One vector is turned by the same rotation once a tick. Each row is the vector after some number of ticks, and that number follows the row.
The counts run from 0 to 360.
[-13  41  -3   8   7   1  -3   6  -7 -22  -2   1   8  -4 -11  22  -5  24
  15  13 -24  33  13  10  28   1  11  -7  22 -11   3  19   6  -2  -1 -20
  20]
83
[-11  32  -9   2  13   1  10   1   6  -7  31  22  18 -14 -30   7 -13   8
   8   3 -11  20  21   7  17  13 -29 -10  18  -6  -6   5   3  22  14 -14
  19]
67
[ -7  27 -18  27  16   5  22   0  22  21  13  33  11 -11 -13  -2  -3  -7
   3   3  -1  18  11  11 -17  16 -17 -31  27  13  14  -3  -4   2  17   8
   0]
153
[ -9  28   7  -4   4  19 -25  11 -20  -8  -3  -4   2   0 -19 -16   5  24
  13   5 -17  21  25   5  11  30 -16  -8  15  18  17  21 -13 -15  -1 -22
  14]
98
[  5  11  -5  -8  -6  26 -17  16  14  19  -5  -3  -2 -27 -11  -9  10   6
  24 -33 -11 -21  15 -13  10   2  -6  21  36  29   8   5 -15   9  -9  -3
 -10]
24
[ 15  14 -16   6  -6  23 -25  14  12  24 -14   1 -15 -19 -16  -8  12   0
  22 -18  -6 -11   3 -18  -5  -4  12  17  35  36  11   7  -9  -6  -9  -6
 -15]
209
[-11  43   3   0 -10  15 -24   7 -10  -6 -27  -6   6 -16   5  -4  12  29
  21  -5 -25   9  23   5   1  17  12   5  25  11  21   6   0 -24 -15   2
  -7]
106
[-15  22 -20   2 -29  11  -4  -6  -1  26 -25   3  10  -9 -13 -22  21  10
  21  -3 -12   2  24  13 -12   0  -9   6  22  13  39  -3   6  -7   4   8
 -21]
126
[  5  22 -11  17   8  20 -21  -8  -7  14  -4  29 -12   9 -25   4   3   5
  12  26  -5  21 -15   3  -8  -3  17 -16  34  18   8   6  -5   0  12 -37
   3]
178
[ -7  36 -20   9 -29  14 -22   4  -9   2 -29  -5  -7 -10 -16  -5  13  16
  20  -3   7   1  21   2  21   7 -11  16  14  15  18  24  -3 -24  -2   7
  15]
112
[ -7  51   2   0   2  10 -26  -1 -10 -28   4  20   5 -18 -17  13  -8  28
  10   5  -8  17  15   1  12  27  -3   2  16   3 -13   5  -1  -8  -6  -5
  21]
88
[-15  31 -10   5   5  10  20  -6  21   3  14  24  20 -29  -7  18  -6   8
  16 -22  -8  -9  13   9  24   0 -16   3  32  -4  -6  -9   1  29   2  11
   9]
56
[ 15  35 -13  19  -2  14 -33   7   3  -2 -12   8 -16  -6  -9  18   3   9
   9  11 -12  22  -9 -10  -8   2  42  13  36  13  -5   9   2 -12  -4  -8
  -2]
190
[ 21  13 -17  10 -11   9 -35  19   2  13   1 -11 -17   4 -32 -10   9   0
   5  10 -11  25   6 -19  -8   4  13  19  25  24  12  25   0  -6   9 -19
  -2]
200
[ -1   8 -20   0 -21  13  -3  15  13  20 -13 -19  -2 -16 -11   1  17   3
  24 -22 -17  -9  13  -6  26 -20   3  32  34  13  17  21   1  12  -3  -3
  -3]
28
[-18  29 -21   3 -10   3  15 -14  12   2   7  25  13 -21 -21  21  -2   9
  21  -5  -4  -2   5  11  32 -17 -12  10  27 -13  -4  -2   9  31   9  -3
  14]
59
[-15  35 -16  11 -20  -1  16   8  16   5  -9  -7  24 -22   2  -1  10  11
   9 -17 -18   8  36  11   4  15 -12  14  21  -4  24   6  10  -1   2  32
  -2]
322
[ -1  22 -23  13   0   7  19   2  33  16  13  22   8 -31 -12  18  -3  -5
  18 -22  -6 -12   4  -5  13 -15  -4  11  37   5  -6  -7   3  31   3   9
  -2]
241
[-16  42  -9   9   6   3  -1   5  -7 -19  -3   3   5  -3 -14  20  -5  21
  21  12 -19  28  10   9  33  -6   7 -12  22  -8   5  21   7  -3  -1 -23
  22]
82
[-14  38 -16  25  -3  -6  12  -7   3  -3   7  19  14   3 -12  17  -1   7
  -3  26 -11  42   7  21   0  11   1 -11  24 -14   9   9  12   2  23   5
  18]
353
[-15  36 -31   6 -29   2   5 -12  10  12 -10  23  15 -25 -21  -2   5   7
  17 -10  10  -8  23  11   7   3 -29  15  12   1  13  -6  11   3  10  25
   2]
327
[-18  30  -4   4   7   6  26   4  25   5  17  12  27 -28   0  14  -2   7
  12 -22 -24   1  19   9  16   5 -10   3  35  -6   1  -8   1  31   0  12
   1]
54
[-18  16  -9   8 -24  17   5  -1   0  31 -22  -1  16  -4  -1 -23  25   9
  16  -8 -12   2  20  18  -6  12 -13   4  29  14  41   5  -4  -6   8  14
 -12]
128
[ 20  11 -16   9  -8  11 -34  21   1  13   3 -15 -14   3 -28 -11  11   1
   6   7 -20  29  11 -18 -14   5  16  20  26  24  14  22   2  -6   7 -18
  -7]
201
[  0  41   1   4  20  10 -11  11   5 -25  21  13   5 -19 -16  24 -13  16
   7  -3 -15  19   9  -6  24  16   1   3  27  -1 -20  12  -3  13  -2 -12
  25]
271
[  5   2  -9  -2 -17  21  -7   3  18  32  16   8   9 -17 -21 -14  15  -3
   3 -20  -9 -10  11  -3 -10   8 -17  34  37  17   9  -5  -8  31  14  11
  -7]
227
[  5  23 -29  -1 -20  -1  -3   7  24  10  13   1   7 -33 -30  -1  -3   0
  12 -23  -9  -5  27 -14   9  -6 -19  33  19   7   0   0  12  22   5  14
  -8]
37
[ -2  32 -24   4 -20   5 -15   1   4  14 -14   9   3 -22 -21 -26   5   8
  16 -10   2  -1  33  -3 -17  18 -26   6   9  22  23  -1   5 -19   2  16
 -13]
122
[-13   5  -4 -11 -16  16   7   0  11  25  17   7  21 -17 -21 -12  13   5
  10 -20 -20  -4  20  10   8   3 -27  24  32   2  12  -5  -4  38  13   2
  -5]
43
[ -2  34 -18   4 -16   6 -18   7   4  10  -9   6   5 -22 -21 -24   6   9
   9 -12  -1   2  37  -4 -15  26 -26   7  10  23  22   4   3 -17   3  18
  -9]
121
[ 10  13   0  -9  -5  15 -25  19   9  11   6 -17   3 -18 -11 -13   9   8
  12 -20 -37   6  22 -16  -9   6   8  27  33  21  14   3   0  10  -6  -8
 -22]
20
